One turn moves each row of this set onto another row. After a few examples, where does it send each row asked below?
j_969: [  6 -23 -39  16 -16 -18 -29  15  30  50 -68 -42 -50]
j_791: [ 18   2 -48  -4 -20 -19   8 -10  22  14 -84 -54  -6]
j_106: [ 27  20  -7   3  -6 -23 -33  45  23  14 -18 -24  19]
j_544: [  7  46 -35  -4  15 -20 -38  48  45   8 -17 -34 -10]
j_619: [  7  13 -25  -4 -13 -18  -8 -17 -15  -6 -47 -22 -33]
j_331: [  4  -1 -49  -6 -19   2 -23  18  31  74 -54 -30 -34]
j_786: [-15 -20 -29   6  -4 -33 -14  -7  38  52 -61 -42 -34]
j_77: [ 18 -16 -51   1  -8 -12 -15  13  45  58 -70 -58 -27]
j_48: [  3 -10 -62 -11  28 -11  -8  20   7  21 -65 -58  -5]
j_142: [-21  -8 -27   3  -8 -37   0 -20  20  20 -68 -38 -17]
j_175: [  7  21 -23  19  -1  10 -11  58  45 -11 -37 -24 -30]
j_431: [-13   6 -63 -15  18   2 -11  22 -12  33 -50 -30  -8]
j_651: [  0  -7 -37  -1  25 -10 -33  17  -9  31 -29 -30 -52]
j_771: [ 26  28 -31  -4  16 -13  -2  74  21  20 -25 -36 -14]
j_502: [ 19  46 -25   2 -17 -22 -37  36  65  21 -26 -33 -17]
j_82: [ 35  43 -22  -2 -20 -25  13  46  22  -2 -41 -32  -6]
j_561: [ 14  55 -26  -5 -12 -24 -24  25  43  -8 -28 -32  -1]
j_121: [  6  20 -39 -12 -38  -6   4 -12   8  23 -69 -23  -9]
j_271: [ 11  28 -18  19 -10   7  -6  51  47 -17 -42 -27 -27]
j_13: [-29 -19 -38   3  23 -31 -13   0  15  31 -56 -41 -20]
j_491: [ 28  15  -5   7 -11 -20 -38  47  32  28 -17 -25  12]
j_496: [ 30  19  -1   6 -22 -25 -31  37  31  16 -21 -23  15]
j_538: [ 14  23 -19  22 -12  10 -13  58  53  -4 -43 -24 -32]
j_44: [  3  -6 -38  10 -30 -24  -6 -13   5   1 -80 -37 -26]
j_314: [ 19   0 -20   9 -30 -19 -25 -10  23  43 -45 -27 -61]
j_378: [ 40  32 -20   5 -25 -20  -3  59  48  39 -35 -39 -27]
j_263: [-12 -20 -55   5  21 -16 -22  21 -13  13 -60 -42 -25]

j_496 -> j_491
j_263 -> j_44
j_561 -> j_502
And these:
j_142 -> j_786
j_82 -> j_378
j_791 -> j_77
j_538 -> j_175
j_619 -> j_314
j_331 -> j_431

